128 stands for zero in the data rows.
Here are some points, each followed by its number:
<191 168 195 133 130 171  58 127 110 145  98 120 226 108 151 179 190 137 118 177 150 132 136  83 114 117  91 163  63
 133 140 172> 0
<134 146 134 133 129 167   8 119  81 131  60 119 210 107 135 187 240 110  92 159 127 113 126  78  79  76  92 134  63
 135  83 172> 1
< 92  88  99 134 129  58  37  80  36 112  52 120 162 108 151  93 110  60  54 158  45 107  57  39  74  75  90 114 204
  38  82 172> 2
<184 159 180 134 129 173  20 131  95 161 147 120 182 107 177 201 183  68  83 158 172 108 177  66  85 143 107 174  63
 102  82 172> 3
< 90  88  99 190 128 110   0  97  35 112  52 120 154 107 129 139 114 143  53 164  57 108  55  40 110  76  91 113  63
  38  82 172> 4
< 90  89  98 134 129  75   0  95  34 112  52 120 173 106 129 102 138 125  59 242  47 177  57  78 137  75  90 115  63
  72  96 171> 5
<150 116 143 134 129 107  76 107  59 112  51 121 236 107 136 150 146  83 129 159 114 157 104 101  75  79  90 203  78
  95 123 171> 6
< 91  87  98 134 129  58   0  79  34 112  52 121 153 107 223  91 111  59  71 158  46 108  57  39  74  76  90 113  63
  39  84 172> 7
< 91  87  98 135 129  58  25  96  35 111  51 121 190 107 130  93 112  91 115 193  58 114  55  39 129  75  91 161  62
  63  82 171> 8
< 90  87  98 132 129  59   0  80  34 111  51 120 157 107 130  93 111  61  53 191  46 159  55  49  93  76  90 113  63
  38 102 172> 9
<168 158 166 134 129 133   1 116 126 188  91 120 194 108 143 170 214  90  90 157 110 108 110  38  74 101 151 113  63
 140  83 172> 10
<190 174 194 134 130 153   2 154 110 177 133 121 192 106 185 177 194  60  81 157 141 109 170  42  74 146 137 167  62
 115  81 172> 11
<188 148 190 134 129 168  66 143  94 162 128 120 235 106 175 207 196 117 123 179 178 120 163 105 110 116 105 185  63
 125 120 171> 12
< 91  89  98 134 129 105   6  87  34 113  52 121 204 106 132 135 184 130  88 226  71 173  57  97 113  76  90 114  62
 111 110 171> 13
<163 211 165 133 129 112   1 104 111 191  91 120 162 107 138 151 166  61  53 157 111 107 131  42  73 153 112 114  63
 107  82 172> 14
<175 175 180 134 129  71   1  79 102 225 138 121 154 107 131 107 111  61  53 158  89 107 104  40  73 203 158 114  63
  45  82 171> 15
<127  86 128 134 129  58  27  80  84 141  51 121 164 107 162  93 111  61  80 158  59 108  56  39  74  80  97 118  85
  60  81 171> 16
<167 140 172 134 130 125   1 135  95 180 130 121 179 108 186 156 162  59  55 158 137 109 134  38  74 138 128 115  62
 100  83 171> 17
<182 138 186 134 130 112  18 132  96 158 106 121 192 107 174 140 129  60  83 158 142 114 134  64 102 144  93 139 104
 111 103 171> 18
<179 113 175 134 129 127  14 146  91 111  77 120 175 107 130 170 175 132  93 194 142 117 130  76 144  76  90 149  62
 110 119 173> 19
< 91  88  97 132 129  58   0  80  34 127  52 120 154 107 192  92 111  60  52 158  51 108  56  38  74  75 131 114  63
  38  83 172> 20
<151  88 146 134 129  58  21 104  35 112  67 120 154 107 130  92 111  62  66 159  87 108  56  39  74  96  90 114  93
  37  82 172> 21
<185 163 183 134 130 144   3 155  82 174 139 120 160 106 137 182 169  61  54 157 136 108 165  49  77 149 101 176  62
  82  82 172> 22
< 91  88  98 133 129  58   1  80  34 112  52 174 153 106 130  92 111  60  52 158  45 108  56  39  74  77  90 115  63
  38  82 171> 23
<174 151 178 134 129 140  17 138 109 148  70 121 238 107 155 166 191 103 131 178 127 138 116  77  95  86 105 135  63
 168 100 171> 24
<121 146 125 134 129  63   1  80  77 218 100 120 153 106 154  95 123  60  53 158  57 108  72  39  74 140 201 114  63
  77  82 172> 25
< 91  87  99 134 129  77   4  89  35 112  52 121 212 106 129 110 111 129 115 238  62 196  56 100 128  77  90 150  64
  85 128 172> 26
Which point above is nearest to each new point? Its number follows each.
<191 225 186 135 128 126   0 117 104 200 105 121 153 107 130 140 162  60  52 157 106 107 129  39  73 162 106 119  63
  88  82 173> 14
<147 114 145 133 128 131  80 121  41 112  52 121 249 107 130 166 139 115 124 169 127 156 101 117  97  75  90 157  76
 125 148 173> 6
<109  87 102 134 129 126  51 108  36 112  52 120 205 107 130 152 154 187 122 194  99 140  55  66 105  76  90 131  64
  86 141 172> 13
<180 135 189 134 129 125  11 214  35 112  83 121 181 106 130 155 133  71  65 158 107 108 135  38 148  76  90 168  63
  94  83 171> 19
<158 138 158 134 129  89  78  97  83 118  51 121 214 107 131 106 129  93 100 186 100 164  66  72  77  78  89 135  63
  94 169 172> 6
<144  91 144 133 129 120  96 116  51 111  51 137 255 106 164 149 137 129 170 187 128 151  86  74  88  76  90 180  75
 114 150 172> 6
< 91  89  97 133 128  58   1  80  35 112  51 204 155 107 129  92 111  60  65 157  47 108  56  38  73  77  90 114  63
  38  83 172> 23
< 91  88  98 132 129  58  35  80  35 113  51 121 220 106 130  92 111  76 100 233  53 243  56 125  92  75  91 157  63
  77 165 173> 26
<145  88 140 134 128 105  18 165  35 112  52 120 163 107 130 138 127 109  66 218 107 122 103  66 205  75  89 167  63
  75  89 173> 19
<172 196 177 132 129 154   1 140  70 159 120 121 153 107 130 178 170  61  52 159 127 108 153  52  75 142  90 156  63
  69  82 172> 22
<180 135 187 133 129 148  14 175  63 112 123 122 197 107 130 191 160  97  75 190 144 127 145  78 142  79  89 175  62
  97 100 173> 19
<156  99 167 133 129  58  32  82  98 176  54 121 191 107 200  92 110  60 106 158  86 108  55  39  75 117 150 114  98
  90  83 172> 16
<155 119 160 133 130 137  16 175  36 112  68 121 220 107 131 174 149  96  80 188 102 147 116  86 133  75  90 170  63
 113  91 173> 19
<115  87 124 134 129  85 141  93  35 112  52 121 238 108 130 123 116 113 127 182 107 140  56  90  75  75  90 152  93
  62 164 172> 6
<140 154 136 134 130  59   1  79 106 235  73 121 154 107 143  92 117  61  52 158  66 108  69  38  74 168 180 113  64
  45  83 171> 25
<127 125 132 133 129  59   2  79  99 224  88 119 154 107 165  92 111  61  52 157  51 108  57  39  73 152 213 114  62
  51  83 171> 25
<140 132 145 133 128 133  56 126  65 115  54 120 207 108 152 172 164  74  84 158 138 155 133 121  96  93  91 192  82
  98 103 172> 6
<141 147 147 134 129  88   1 130  35 113  84 121 153 108 130 124 116  60  52 157  88 107 117  38  74 116  90 168  63
  38  83 172> 21
<140 120 136 134 129  64  20  81  81 197  82 121 166 106 207  97 115  61  76 158  94 108  76  38  74 149 161 119  77
  63  82 172> 25
<139 101 143 134 129 138  80 125  47 113  62 121 255 107 151 162 160 118 168 176 121 158  98  89  80  76  90 176  63
 128 136 171> 6
<113  89 119 134 129  72  98  80  35 113  52 121 223 106 153 103 111  60 115 164 110 141  55  94  74  76  90 141  98
  62 140 172> 6
<157 135 177 133 128  96  62 150  90 121  53 121 232 107 140 133 136  82 104 192 111 197 113 113 124  91  89 182 110
 114 148 173> 6
<146  89 147 134 130 101  28 142  35 112  62 120 202 108 130 148 115  69  91 179 119 141 126  97 118  75  89 251  62
  63  96 172> 6
<132 162 133 134 129 120   1  80 106 184  50 121 180 107 130 150 209  61  65 158  85 107  86  39  73  78 128 113  62
 120  83 171> 10
<170 125 174 134 130 103  50 114 112 157  52 122 189 107 189 130 150  70 111 157 131 107 107  43  88 119 113 158  66
 104  89 171> 18
< 90  88  97 133 129  58  92  79  35 112  51 121 192 107 130  92 111  71  86 191  46 165  56  69  74  76  90 115  63
  39 196 172> 9
<178 118 195 135 130 110  60 120  71 159 124 122 215 107 164 143 111  61 119 158 138 111 107  55  79 137 108 148 116
 105 124 172> 18
<185 151 187 135 129 142   0 121 126 162 104 120 183 107 131 173 204  94  84 158 121 108 135  40  74 107 150 122  63
 136  82 172> 10
<131 139 135 134 129  85   1  79  89 208 111 120 154 108 170 116 135  61  52 157  77 108  84  39  75 144 201 113  63
  78  82 172> 25
< 91  88  97 134 128  57   1  79  35 111  51 253 154 106 131  93 111  61  95 157  46 107  55  38  74  76  90 115  62
  38  83 172> 23
<119  88 126 133 129  90  89 128  35 112  51 121 215 107 130 116 110 139 124 231  96 174  58 101 147  74  90 154  63
  86 173 171> 26
<149 115 138 134 129 135   1  80  65 159 137 121 178 107 172 165 166  61  52 157 137 108 123  53  74 122 121 114  62
  74  82 171> 17
< 91  88  97 170 129  91   0  80  36 112  52 121 179 107 130 113 124 130  70 158  46 109  55  39  90  76  91 114  62
  84  82 171> 4
< 94  88  97 133 129  58  80  80  35 111  51 120 201 107 130  92 112 122 114 218  73 201  57  93  77  76  91 125  64
  42 216 172> 26
<106  88  97 134 129  83  59  79  35 112  52 178 208 107 128 125 111 136 148 158  98 108  56  51  75  75  90 140  62
  58 129 173> 8
<121 112 122 132 129 110   2  92  34 112 130 121 154 107 130 138 114  60  53 158  90 108 129  40  74 102  90 114  62
  39  83 172> 21
<127  95 134 133 129  72  25  78  98 171  89 121 194 107 255 102 136  61  94 158 101 107  92  37  74 113 149 113  81
  75  82 171> 16
<148 107 141 133 129 128  81  90  43 128  51 121 240 108 132 171 145  87 121 158 121 108  85  39  74  79  90 150  62
  95  96 173> 6
<182 165 182 133 129 131   4 126  67 171 162 121 169 107 130 159 134  60  52 157 134 107 147  38  74 156 116 168  63
  56  82 171> 22
